Here are some numbered points:
  5|-12| 19|  2| 46| 57|-28|-24| -6|-10|-25| 20| 13|  3| 13|  5|-18| 27| -7| 23| -6|-65|-16|-19 0
 19| 57| 40| -6|-15|-44|-37| 64| -5| 18|-25|-29|  8|-40| 24|-35| -8|-36|-63|  7| 16| 94|  1| 13 1
-25| 18|  4|-16| 11| -3|  0| -4|-10|  8|-56| -7| 10| 10|-13|-16| -4|  9| -8| 21| 14| -9| 21| 20 2
-29| 39| 27| 42|-31|  4| -5| -1| 56| 59| -2| 55|-25| 76| 43|-10| 33|-27| 28|-49| 14| 44|-14| -1 3
 -7|  1| 13|-52| -5|-42| 33|-30|  8| 43| -3| 40| -7|  2| -4| 11|  3|-28|-24|-11|  7| 68| 29| 24 4
 -6| -9| 44|-37|-24|-86|-38| 61|  7| 37|-43| 18|-29| 17| 54|-27|-46|-64|-13| 21| 32| -6| 50|-17 5
 42|-15|-23| 34| 72|-23|  5|-45|-66|-27|-15|-48| 21| -5|-17|-22|-49| 62| -6| 40| 16|-52|-33| 27 6
 25|-82|-73|  6| -9|  9| 29|-41| -8|-74|102|-37|-21|-58|  3| 40|-31| 39| 46|-30| -2|  5| 52| 12 7
-14| 12|-49|-34| 36| 52| -4|-21| -5| 22|-19| 52| 40|-19|-40|-71|-52| 30|-27| 11| -1|  1| -8| 21 8
  7| -9|-31|  0| 12| -1|-25| -8|  4| 16| 38|-15|-21| -1| -6|-12| -7| 34|-25| 20| 23|-21| 10| 15 9
-15|-27| -4| 24| 45| 73|-64|  6|-16| 18|-49| -5|-24| 14| 35|-27| 18| -8|  3| 41| -4|-80|  5|-23 10
 19|-10|-20| 22|-46|-17|-17|-23| 25|  9| 65| 30|-17| -3|  5|-36|-26|-41| 42|-38| 26| 10| 10| 10 11
 15|-55|-68|  8|  0|  9|  4|-87| -6|-71|106|-20|-23|-71|-24| 43|-83| 22| 34|-17|  8| -2| 19|  8 12
  7|-17| -2|-13| 21| 15|-27|  1| -5|  8|-11| 17|  3|  7| -1|-14| -9| 27|-10| 35| 10|-12|-49| 34 13
-46| 25| -2|-28| 13|-13|-36| -1|-28| -3|-45| 23|  1|-11|-14|-29|  4| 10|  1| 10| 33|-21| 27| 17 14
 12|-14| 28| 18| 69| 23| 15|-14|  1|-14|-29| -8| 26| 50|-32|-12| -9| 46| -5|-21|-31|-23|-31| 45 15
-10| -5| -9| 24|-20|  9|  8|  5|  4|  1| 21| 10|  6| -9|-23| 11| 33|  0| 37|-25|-20|-37|-20| 10 16
 22| 30| 14| 36|-38|-27|-21| 81| -3| 30|-42| -4| 10|-27| 50|-48| 15|-20|-39| -4| -7| 86|-31| -6 17
 11| 95| 24| 40|-41| 19| 84| 64| 22|-42| 59|-32| 11|-26| 36|-42|-14| 12|  3|-42|-52| 67|-59|-22 18
  5|-38|-50|-29| 21|-56|-40|-22|  1| 19| -5| 27|-16| 13|  4| 14|-15|-29| 22| -1| 57|-35| 33| 13 19
 17|-64| 16| -6| 25|-29|-85| -7|-46|-17|-16|-57|-29|-18| 44| 21|-49|  0|-56| 69| 35|-45| 65| 19 20
  43| -65|  32| -48| -18| -98| -87|  29|  66|  19|  14| -30|-127|   8|  47|  82|  72| -64| -55|   1|   8|  84| 113| -68 21
  19|   6| -22|  18|  87|  70|   2| -48| -57| -30| -44|   6|  63| -35| -40| -77|-103|  71|  10|  -8| -35| -25| -49|  66 22
 19| 51| 52| 21| 20| 67|  7| 21| -1|  9|-79|  1| 19| 51| -7|-38|-16| 17|-33|-16|  1|  7|-28| 15 23
-80| -2|  1|-24| 29|  8|-13|-44| -7| -6|-46| -9| -6| 73|  6|  6|-11| 19| 33|-22| 38|-62| 48| 36 24
  6| 14|-17|-59|-24|-10| -6| 46| 40| 47|-35| 51| 15| 16|-14|-11| 21|-26|-11| 23|-23| 31|-15| -1 25
New points follow, each followed by the numbers of its three nearest points above by angle, seen from the average point of the numbered points, nearest first.
  24|  -7| -35| -42|  28| -62|  21|  21| -41| -43|  35|  -8|  45|-101| -32| -27| -27|   0| -55|  41| -31|  92| -20|  70 >> 1 4 12
 25| 24|-13|  7| 14| 29|-21| 16| 24|  2|-44| 26|  1| 59|-24| 15|-23|-13|-43| 18| -2|  1| 18|-29 >> 23 25 0
-13|-35|-45| -9| 11|  1| 61|-32|-17|-65| -6|-23|  2|-21| 12|  4| 25| 83|  9| 16| 21|-51|-51|-48 >> 6 7 0
 -23|   0| -14| -13| -16|-103| -64|  41|  24|  60|  45|  -3| -76|  22|  21|  58|  20| -54| -25|  10|  22|  53|  42| -24 >> 21 5 4
  4|-29| -9| 43| -3| -5|  4|  5|-54|-61|  9|-32| 13|-27| 14|  4| -7| 33| -7|-26|-19|  5|-14| 29 >> 7 6 12
 32| -3| -3| 11|  6| 15| 21|  8|  7| -8| 22|-12| -2|-19|-41|-16|-47| 42|-46| 15|  5| 57|-23| 18 >> 18 22 8
 16|-19| 18| 26|-12|-20|-26| 28|-40|  3| 13|-62|-22|-27| -3| 27| 32| 29| 17| 51| 15| -9|-29|-27 >> 20 9 16
-21| 10| 25| 41|-37| -8| -9| 22|  8| 10|-42|-11| -9| 25|  1| 31| 78| -4| 17|-17|  9|-24| 25|-35 >> 16 3 21
 -3|-38| 33| 19| 44|-23| -5|  6|-44| -9|-34|-27| -6|-29|-60|-42| 14| 77| -9| 39|-29|-24|-33| 33 >> 6 15 13
 15|-13| 30|-13|  4|  0| 29| 14|-19|-41| 14|-70| 35|-34| -3| 44| 46|-22|-19| 53|-45|  4| -6|-54 >> 18 16 21
 21|-45|  8| 19| -3|  7|-14|-14|  4|-30| 44|-61|-34|  4| 50|  7| 29| -5| 15| 30| 13|-32| -4|-46 >> 7 21 20
  8| 26|-22|  6|-24|  6| 29| 23| 30|  5| 23|  1| 14|-30|-16|-32|-24| 41|-41| 18| -8| 20|-21| 10 >> 18 8 17
 10|  4| 26| 21| 17| 43|-30| 22|-10| 14|-51|  3|  7| -4| 24|-18|-19|-11|-37| 26| -8|  4|  7|-17 >> 23 10 17
 -1| 39| 38|-46|  0|-50| 61|-35| 18| 67|  9| 59| -7|  6|-42|  5| 29| -9|  8|-57|-26|127| 30| 14 >> 4 3 25
 13|  7| 28| 31|  4| 36|  0|-13| -6|  8| -3|-53|-17| 14| -6|-20| -6| 14| -8| 16|-25| 13| -8| 18 >> 23 15 18
 -54| -11|  72|   4| -28| -83|  39| -12| -44| -15|  66|-111| -51|  -7| -13|  36| 127|   8| -28|  18|  32|  21|   0|   6 >> 21 16 4
  8| 20|-12|  6|-11| 17| 31| -8|  8|-11| 20| -1|  3|-22|-12|-40| -8| 29|-35| 15|-11| 45|-18| 21 >> 18 8 17
